[[24.8, 7.6, -52.2, 32.1, 36.2],
[-31.2, -42.1, 25.2, -78.6, 3.9],
[-37.7, 47.4, -26.0, 10.2, 24.7]]
:
[36.2, -78.6, -26.0]

[[-19.1, -11.5, -17.5, 2.2, -54.1],
[-53.4, 2.2, -8.5, -39.9, -3.4],
[-28.4, 8.7, -62.1, 20.3, -4.0],
[-8.6, -25.5, -50.6, 52.6, -8.8]]
:
[-54.1, -39.9, -62.1, -25.5]

[[-27.0, -61.8, -54.7, -16.8],
[29.8, 60.7, -36.2, -56.3],
[48.2, 58.0, -67.7, 14.5]]
:
[-16.8, -36.2, 58.0]

[[-0.4, 17.5, 19.6, -35.5],
[-0.8, 46.0, -11.7, -11.7],
[-0.4, 75.8, 40.6, 27.0],
[2.9, -20.1, 3.8, 46.5]]
:
[-35.5, -11.7, 75.8, 2.9]

[[-8.9, 21.1, 22.8],
[-28.6, -23.2, 37.0],
[-50.3, 46.3, 2.4],
[20.8, -12.6, -30.1],
[-66.2, -45.7, 4.5]]
:
[22.8, -23.2, -50.3]

[[10.1, 8.2],
[-63.4, -17.7]]
:
[8.2, -63.4]

[[35.5, -6.3],
[-66.0, 76.7],
[40.0, -23.2],
[-5.4, 56.3],
[49.4, -47.4]]
:
[-6.3, -66.0]

[[-2.4, -42.7, 46.4],
[-13.3, 65.0, 38.8],
[-3.6, -35.7, -12.6],
[20.5, -20.6, -12.6]]
:
[46.4, 65.0, -3.6]

[[34.4, -57.7],
[76.9, -16.6]]
:
[-57.7, 76.9]
---
[[-55.5, 18.5],
[-16.9, -33.1],
[-14.6, 20.9],
[-14.7, -27.0]]
:
[[-55.5, 18.5],
[-16.9, -33.1],
[-14.6, 20.9]]

[[57.2, 34.8],
[-29.2, 43.6],
[36.8, -23.7],
[-48.8, -21.6]]
:
[[57.2, 34.8],
[-29.2, 43.6],
[36.8, -23.7]]

[[-11.3, -14.4, -16.9],
[-31.2, 65.9, 54.3],
[-76.3, -1.0, 52.5]]
:
[[-11.3, -14.4],
[-31.2, 65.9],
[-76.3, -1.0]]

[[41.3, -28.8, 43.1, -16.2, -16.3],
[-13.5, 62.0, 40.5, -44.4, 48.2],
[-4.1, 41.8, 40.7, -21.0, 18.9]]
:
[[41.3, -28.8],
[-13.5, 62.0],
[-4.1, 41.8]]

[[36.0, -19.8, 26.7, 42.2, 61.4],
[34.8, -20.8, 59.2, -5.3, -16.1],
[36.8, -17.6, 45.0, -5.9, -31.3],
[-27.6, 31.6, 1.4, -33.1, -50.2]]
:
[[36.0, -19.8],
[34.8, -20.8],
[36.8, -17.6]]

[[59.8, 29.5, 26.7],
[-12.9, -4.6, -6.4],
[71.6, 14.4, 20.6]]
:
[[59.8, 29.5],
[-12.9, -4.6],
[71.6, 14.4]]

[[-17.5, -60.4, 14.2, 33.6, -17.8],
[-13.1, 9.3, 5.0, -3.7, -8.1],
[-0.1, -4.3, -6.8, 12.7, -0.4],
[-0.3, 55.6, -20.1, -41.6, 7.0],
[-9.7, -14.5, 9.5, 3.1, -5.3]]
:
[[-17.5, -60.4],
[-13.1, 9.3],
[-0.1, -4.3]]

[[-30.1, -8.7, 3.5, -18.2, 46.3],
[-22.2, 73.9, -44.6, 27.9, 28.7],
[-14.3, -30.0, -21.0, -51.3, -39.6]]
:
[[-30.1, -8.7],
[-22.2, 73.9],
[-14.3, -30.0]]

[[-36.3, 60.6, 10.1, -45.4, 38.9],
[40.5, -23.6, -55.6, -53.8, -14.0],
[33.4, 9.7, 3.0, 10.2, 67.8]]
:
[[-36.3, 60.6],
[40.5, -23.6],
[33.4, 9.7]]
---
[[-3.8, 46.8, -47.2],
[0.0, -27.8, -57.9],
[-40.8, -5.7, -18.0],
[14.2, 46.3, -25.0],
[-26.3, 8.0, -22.9],
[-38.8, 41.2, -45.5],
[-17.7, -49.3, -39.6],
[5.0, 26.4, -42.3],
[-44.1, -27.7, -27.0],
[-16.1, 45.5, 55.0]]
:
[[14.2, 46.3, -25.0],
[5.0, 26.4, -42.3],
[0.0, -27.8, -57.9],
[-3.8, 46.8, -47.2],
[-16.1, 45.5, 55.0],
[-17.7, -49.3, -39.6],
[-26.3, 8.0, -22.9],
[-38.8, 41.2, -45.5],
[-40.8, -5.7, -18.0],
[-44.1, -27.7, -27.0]]

[[15.2, 1.2, 21.7, 18.8, 16.1, 34.0],
[51.3, 14.3, -16.2, 23.0, 9.3, -15.3],
[-6.2, -6.6, -8.5, -11.3, -12.6, 20.9],
[-30.5, 10.6, -11.5, 40.1, 8.1, -43.4],
[-5.5, 2.3, -25.6, -20.7, 4.8, -17.0],
[-20.4, 17.6, 12.0, -18.5, 29.3, 16.9],
[23.3, 7.0, -19.0, 60.9, 9.8, -40.8],
[-6.9, -19.5, 26.7, 3.8, 11.3, 15.6],
[1.5, 8.3, -6.5, 48.5, 4.1, -49.6],
[-16.3, 1.6, -20.2, -14.7, 6.4, -20.9]]
:
[[51.3, 14.3, -16.2, 23.0, 9.3, -15.3],
[23.3, 7.0, -19.0, 60.9, 9.8, -40.8],
[15.2, 1.2, 21.7, 18.8, 16.1, 34.0],
[1.5, 8.3, -6.5, 48.5, 4.1, -49.6],
[-5.5, 2.3, -25.6, -20.7, 4.8, -17.0],
[-6.2, -6.6, -8.5, -11.3, -12.6, 20.9],
[-6.9, -19.5, 26.7, 3.8, 11.3, 15.6],
[-16.3, 1.6, -20.2, -14.7, 6.4, -20.9],
[-20.4, 17.6, 12.0, -18.5, 29.3, 16.9],
[-30.5, 10.6, -11.5, 40.1, 8.1, -43.4]]

[[-48.5, 16.7, -15.7, -21.8, -19.3, -40.0, -6.6, 10.4, 25.0, 18.7, 26.3, -8.0, 14.8, 24.3, -6.7],
[-27.1, 24.5, 16.6, 11.4, -24.7, -9.7, 9.2, 34.3, 1.9, 12.1, 25.8, 8.3, 35.3, 39.0, 3.5],
[22.6, -17.9, -37.8, -33.8, 49.0, -11.2, -19.2, -41.7, 45.2, 6.8, -7.3, -19.1, -36.8, -31.4, -9.6],
[-41.4, 13.5, 15.0, 10.8, -56.2, -8.3, 8.0, 25.1, -37.8, -1.6, 9.6, 7.9, 23.4, 22.5, 3.0],
[-55.7, 19.3, -6.4, -13.8, -32.5, -38.1, -2.5, 18.6, 11.6, 16.0, 25.8, -2.9, 21.9, 28.9, -4.0],
[-43.4, 15.3, -13.4, -18.3, -19.2, -34.4, -4.9, 10.0, 19.9, 16.0, 23.3, -6.9, 14.3, 22.1, -5.9]]
:
[[22.6, -17.9, -37.8, -33.8, 49.0, -11.2, -19.2, -41.7, 45.2, 6.8, -7.3, -19.1, -36.8, -31.4, -9.6],
[-27.1, 24.5, 16.6, 11.4, -24.7, -9.7, 9.2, 34.3, 1.9, 12.1, 25.8, 8.3, 35.3, 39.0, 3.5],
[-41.4, 13.5, 15.0, 10.8, -56.2, -8.3, 8.0, 25.1, -37.8, -1.6, 9.6, 7.9, 23.4, 22.5, 3.0],
[-43.4, 15.3, -13.4, -18.3, -19.2, -34.4, -4.9, 10.0, 19.9, 16.0, 23.3, -6.9, 14.3, 22.1, -5.9],
[-48.5, 16.7, -15.7, -21.8, -19.3, -40.0, -6.6, 10.4, 25.0, 18.7, 26.3, -8.0, 14.8, 24.3, -6.7],
[-55.7, 19.3, -6.4, -13.8, -32.5, -38.1, -2.5, 18.6, 11.6, 16.0, 25.8, -2.9, 21.9, 28.9, -4.0]]

[[23.9, -50.8, 31.4],
[-35.4, 47.2, -52.2],
[-35.2, 30.2, -19.0],
[-5.1, 10.4, 0.6],
[59.9, 6.3, -7.1],
[29.2, -31.7, 47.6]]
:
[[59.9, 6.3, -7.1],
[29.2, -31.7, 47.6],
[23.9, -50.8, 31.4],
[-5.1, 10.4, 0.6],
[-35.2, 30.2, -19.0],
[-35.4, 47.2, -52.2]]

[[78.6, 11.6, -0.7, 29.8, 62.8, 52.8, 19.5, 13.7, -2.3],
[70.6, 5.7, 9.4, 22.2, 56.1, 51.2, 11.0, 20.3, 10.6],
[24.0, 25.1, -48.5, 31.5, 21.6, 0.6, 37.2, -33.8, -61.9],
[38.3, -10.0, 33.7, -0.9, 29.6, 37.7, -12.5, 33.8, 41.5]]
:
[[78.6, 11.6, -0.7, 29.8, 62.8, 52.8, 19.5, 13.7, -2.3],
[70.6, 5.7, 9.4, 22.2, 56.1, 51.2, 11.0, 20.3, 10.6],
[38.3, -10.0, 33.7, -0.9, 29.6, 37.7, -12.5, 33.8, 41.5],
[24.0, 25.1, -48.5, 31.5, 21.6, 0.6, 37.2, -33.8, -61.9]]

[[55.1, 35.9, -23.8, -14.6, 28.7, 32.2, 31.9, 21.3, 33.2, -24.7],
[8.5, -67.5, -18.8, 54.9, -49.7, -68.8, -12.4, -23.9, -63.8, 0.6],
[9.2, 30.7, -17.3, -55.2, 27.9, 29.9, 17.1, 18.6, 32.7, -21.5],
[66.2, 9.2, -58.6, -7.7, 14.6, 10.4, 28.8, 19.9, 3.4, -72.5],
[65.4, -2.9, -52.7, 2.0, 5.6, 0.3, 29.8, 13.1, -5.8, -65.5]]
:
[[66.2, 9.2, -58.6, -7.7, 14.6, 10.4, 28.8, 19.9, 3.4, -72.5],
[65.4, -2.9, -52.7, 2.0, 5.6, 0.3, 29.8, 13.1, -5.8, -65.5],
[55.1, 35.9, -23.8, -14.6, 28.7, 32.2, 31.9, 21.3, 33.2, -24.7],
[9.2, 30.7, -17.3, -55.2, 27.9, 29.9, 17.1, 18.6, 32.7, -21.5],
[8.5, -67.5, -18.8, 54.9, -49.7, -68.8, -12.4, -23.9, -63.8, 0.6]]
